One turning vector, and how many steps it has turned:
The counts run from 0 to 176.
[-30 -31 -32  14  17   3   8 -19   3  -4  26  33   2  37   2   9 -27 -14
 -18   8  21  -8 -35 -14  19  21   7   0   0 -15  27 -22  36 -14  26 -11
  -9   2  -4   3 -14  47 -26  12  43  18   3   1  -6 -34  61] | 92
[-38 -18  -6 -13   5  34   4 -66 -31 -20  48  12  15  17  -7  -5 -14  14
  16 -15  25 -29 -29  22  -8   9 -17   3 -50   2 -10  -4  26  35   6  -6
 -12 -14 -37   1  15  18  11  35   4  -8  -9  -6  -3   0 -29] | 167
[ -3 -13  21  -9  36 -29  35  -6  14  28 -21 -18  28 -11  22 -43 -48   9
  -9  10 -23 -11  -9  -6  25 -31  -1   3 -31 -28  29  16  12  15  29  -5
   4 -16 -37 -26 -14  33  -6  -5  19   3  16 -21  -8  31   5] | 79
[ -7 -12  11   2  40   3  37  -9  20   9  10 -26  32   6  11 -31 -56   3
 -21  12 -19   5   7 -34  37 -46 -42   3  -4 -43  27  16  22  21  24  -3
  -8 -31 -25 -21 -17  22   1   2  10   4  -1 -12 -21   2  15] | 78
[  3  21  29 -43  18  41   0 -33 -20  -2   8  28  14  15  11  39 -13  13
 -12   0 -35   8  -9  34  -7  18  -6  -4 -28 -11 -20   7  20  23  48  19
  14  -6 -27  30   3  -3 -14  35   3 -12 -15  16  37 -33 -11] | 109
[ 20 -13   5  30 -28  -4  19  21  12  18  11  -7  -8 -17  16 -14  18 -22
  27  24 -19 -36  17   0   8 -24 -19  39 -21  -2   4  34   2 -15 -55 -20
  10 -12  18 -16  32  -1  27 -39   8  -2 -17 -22 -36  30 -21] | 1
[  9  17  -6   5  10  27 -24 -28   3 -15  21  24 -27  25 -31  55  -2  21
 -14 -16 -33   4   7   9 -20  15  -9  25 -32 -17 -42   3 -16  -4   4   5
  41  29   1 -26   2   1 -33   0  -8 -48 -24  -3  11 -19  30] | 176
[-15  -8   1 -24  27  18   0 -39   3  29   9  37  39   3  33 -11 -41  12
 -27  14  -6 -15 -27  16  12  15  27   6  -8   7  12 -11  28  29  16  23
  26   4 -29  -5 -23  49  -3  22  13  10 -14 -11   3 -10   3] | 94
[ 19  10   2  12  16   4 -21 -15 -24 -38  13  21 -30  20 -26  35   2  22
   2 -39 -14  -4  -6  -6 -12  29 -13  29 -29 -20 -47  -5 -12 -17  -3 -21
  51  30   8 -20  18  -3 -35  -3  17 -28   5   8   5  14  31] | 175
[ 40  -7   7  34   0 -36   0  48  -3  -5 -35  11  -5 -27   2 -39  -8 -25
   3 -10   8 -13 -15 -28  -2 -23 -26  -8   2  -5  44   4  -7 -15 -22  -1
   0 -12  24   7   1  18   0 -23   5  18  33  27 -32  40  24] | 143
[ -4  -2  23 -15  18 -35  36   9  15  19 -40 -14  13   6   6 -42 -42   1
  11  -6 -26 -11 -14  -1  23 -23  20 -10 -31   0  19  11 -10   2  25  -9
   7 -11 -27 -46 -25  23  -8 -10  10   6  38  -4   0  26  24] | 80
[ 49   4   9  28  -1  24 -11  60  -1  -6  -3 -30   0  -2  -3  29  10 -22
   6  -3 -22  20  17 -40 -21 -14 -45 -11  56 -24  -8 -10   2   2 -18   8
   2  -5  11   9  19 -10   8  10 -31  -1  -6  18   2  -7  25] | 129
[-32 -14 -26  22  12  -2  13   4 -18  16  -4  20  32  -4  38 -21  -4 -24
  -6 -36  24 -18 -22  38  17  17  23 -28 -34  20  10 -24 -27  15  12  -1
 -18 -15   2 -10 -27  30 -12  -8  25  10  18   1   3  24  52] | 154
[-28  -8  -6 -27 -16 -11   9 -39 -12  21  28  11 -19   5   1 -35 -18 -10
  24  17  32 -31  11  28 -20  -3  15  31 -52  33 -10   8  -9   7 -16 -18
  29  10  -3 -43  13  13  -1 -21   7   7 -27   3 -24  15 -32] | 163
[-16 -29   5  -2  11 -36   3  -6   9 -12  19 -14  -7  18 -19 -24 -41   4
   4  16   1 -20 -22 -24  -7 -20 -20  34 -17 -11  15  -4  15 -17 -18 -17
  15   8 -22 -48  40  26 -27 -40  22   4   6   6 -26  26 -11] | 17
[ 21  10  44 -43 -19  -3   1  -3  -4  12 -52  37  -8   2   4  25  27   4
  16   2 -22 -11  -6  29 -22  22  31  19 -25  11 -12  13   8  -7  19  -9
  31   5 -24  21  17 -23   1  20  14  -6  13  34  30   0 -36] | 111
[-23 -29   6   8  14 -31   5 -16  20 -15  18 -18 -10  39 -14 -12 -44  -3
   9  -4   1 -28 -30 -17   2   0 -27  12 -27 -15   1 -18  -1  -2 -12 -17
   6   0 -19 -48  35  28 -40 -23  16  10  22   7   1  10  38] | 18
[-20  26 -12 -33 -31  17   0 -39 -24 -13  31  12 -47  29 -15  33  -7  -8
  -5   5  10  16  15  22 -26  18  35  -1 -24  35  -3 -16 -10  -8  23  12
  19  24   1  -4 -13  -3 -12   9 -24  23 -47   2   8 -54  12] | 103
[-31 -14  -3 -24  21   7  -3 -50  31 -11  14 -15  26  26 -13   0 -51  14
 -12   3 -21 -19 -30   2  13 -20  -7 -24 -40   7   9 -24 -17  34   6  28
 -14 -10 -20 -51  -5  40 -25  -6 -27 -14  -9   6  14  -4  16] | 20
[ 41   0  -7  59  13 -18  -9  32 -17 -10  -5   6 -16  -9  -3 -30 -20 -29
  -4 -19   9  -3   7 -31  -5 -13 -26 -10   2 -23  22  -7 -16  -7 -25   7
 -19 -14  38  -7 -14  18 -15 -10   0  10   8  22 -23  14  62] | 144
[ 28   2   2  26 -24  20  17  10  20  13  10   6  -6 -16  16  -6  23 -19
   9  18 -32 -10  45  10  14 -32 -21  32 -33   5  12  40  -2   0 -42  -5
  18 -18  29 -10   6  13  45 -23 -21  -3 -37 -20 -38  16 -16] | 0
[ -8 -15 -17  12   8 -37  38  24  22 -12   7 -30  -4  11 -20  -8 -17 -26
  14  12  14  13   5 -36  25 -26 -29  -5   3 -24  27  17   2 -23  16 -50
 -14 -21  -4 -23  -3  10 -22 -28  26   4   0   3 -24 -19  54] | 76
[ -5   7  -1   4 -25 -10  -1  50  20   9   0 -63 -25  18 -15  18   0 -36
  14  34  -2  10  29 -24   7 -32 -20 -32  27   0   8   8 -37  -6  -6  12
 -43 -13  17  -8   7 -15  -6 -25 -27  11 -10  15   6 -17   0] | 134
[-32  13 -35 -12 -10  -2  -3 -37  12 -29  25   7 -20  -3  -3  -5 -25  20
 -42  12   4   3   3   1  13 -19  34 -11 -18  10  53  -2 -19  -6  10  17
   8  16  14 -29 -57  42  -2  -5 -34   9 -32 -25 -15 -33  23] | 88
[-11 -24  -7  46  -7  46  22  -8  16   9  48 -38  19  12  25   8 -16 -11
   6  -2 -27 -14   5   0  24 -28 -32  -6 -32 -12 -16  -5   3  21 -31   2
 -30 -24  -9 -37  10  17  13   3  -4   3 -11 -39   9   1  30] | 4
[ -6   7 -21  31   8 -28 -12 -11 -17 -30  -1   2 -36  -1   5 -30 -30  29
  -8 -27   9 -13 -16 -32   7  -1  34  -2  -9  -6  39 -40 -17 -25   5   3
  -1   6   6 -47 -29  20 -22   3 -17  30  17 -26 -15  19  52] | 86
[ -4  16   7   2 -21 -27  -2  57   5  16 -13 -67 -26  11  -5   5   4 -32
  11  23  -4   6  37 -17  -3 -19   2 -15  23   5  -5   3 -43 -17   3   4
 -23  -9  17 -28  12 -14 -11 -41 -20  20  11  -4  12  10   4] | 133
[-17   9 -22 -29  23 -27 -37 -21  -8 -35 -13  25  20 -23   0 -15 -13  39
 -50 -17  11 -12 -34  -7 -19  24  24  21   4  -2  13  -8 -23  -5  10  20
  44  32   1 -18 -14  32 -18 -12  -6 -15  -4  -4  -4  54 -19] | 27
[-11   4  -4  -8  -4   1  10   4  22 -26  17 -10  -8   6  -9   4 -32 -18
 -11 -21 -37  28  19  -1 -11 -23 -19   5 -14  17  12  10 -34   4 -15 -27
  37 -17  23 -54  -4  44 -23 -33 -22  -1 -32   6 -15   2  44] | 14
[ 28   4  26  -1  -6  -9   6   8  -3  -1 -41  15  -3 -17 -16  -6  44  -2
  30   5  18 -17  -5  12   1  -3   7  -6  -7  -2 -18   8   8  -7 -24   1
 -18   0  -5  33  22 -61  57  36  -3 -14  16  10   2   1 -59] | 53
[ -1  15  -8 -12  32  23 -23 -27 -46 -21  19  15  10 -12  -5  25   9  22
 -35 -26  38  18   4   9 -28  36  -9  -8  38   2 -13 -15   3  26  11  21
  11  14  21  39 -13 -21   5  33 -23   3 -30   1   5  -3 -15] | 41
[ -6  19   0  11  11 -13  13  45  -5  13 -28 -34  31   7   8   2 -12 -26
  -8 -18 -18   8   9  -1  23 -21 -21 -47   5 -19  13   0 -40  17  37  13
 -52 -41   5   6 -20  15 -16  -9  -1   2  21  22  18  22  37] | 139
[ -9   6   0  14  22 -31  11  47 -18   5 -29 -41  30  -2  20 -15  -6 -14
   7 -12   5 -15  -8 -11  17 -15 -19 -22   2 -34   1  -7 -23   6  38   7
 -52 -37  -9   3   0  11 -25 -12  13  20  36   2  24  39  12] | 138
[  7  -6  19  25  37  17  28  10  19  46  12 -23  31 -20  30   6   9   4
  -6  25 -29 -15  17 -15  34 -12 -40  19  -1 -41 -29  37  21   8 -15  -9
  -5  -6 -16   3  12 -22  30   6  34 -14  -2 -34   2   9 -25] | 63
[  4 -20   0 -11 -15   3  -1   0   9  11 -11  56 -16  15  -6 -12 -11 -21
  20  -8  17  -4 -26   6 -20  24  44 -19   1  54   5 -29  20   0  -3  -7
  34   5   6  -2  -9  20   2  23  -5  16   6  33   4 -44  60] | 97
[ -2  41  -8   7   6   2  10  13   2   8  -9  -8  -3 -34  23  19  46  26
 -20   5 -22  19  43   8  11  -2  -4  28 -12 -21  -3  39 -28  -9  -2  -8
   5   9  18  10 -21 -42  35 -13  -6 -20 -20 -37  -4  26 -50] | 58
[-35 -19  -4 -46 -12 -31   1 -13  39 -30 -30   7  18  -8 -17 -28 -15  23
  13   3  14 -22 -49  11   3  -4  18 -14 -28  15  23 -24 -17   0  -7  17
   2  -6  -7 -40   8  32  -7  -8 -10  -4  31  30   4  25 -33] | 22
[ 20  16   7  43  21  -2 -16 -15 -12  13  11 -10  -3 -20  20 -34 -46  -7
 -45   6  -6 -13  24 -20  10 -34 -18   3 -12 -18  19   7 -20  23 -22  48
  -6  -3  26 -18 -28  27  12 -15 -29  10 -38 -15 -25  29  -1] | 146
[ -5  11 -20 -26 -25  38   3 -24   5 -50   5  52  -4   6 -22  26  24   1
  12 -44  -5  12 -21  40 -11   5   5 -21 -33  12  -1   2 -16  13   8 -29
  24  -9   7  -9  -3  17  -9  32 -10 -34  -9  32   8 -21   1] | 171
[-14 -23 -14 -13  19  -1 -27 -33  25   2  16  38  -2  11 -26  12 -29   5
 -36  37  22  -9 -17  -7   2  11 -10  25  16  11   9   9  28   9 -30  25
  27  36  16   6   2  30  -9  -7  13 -26 -40  23 -20 -20 -20] | 31
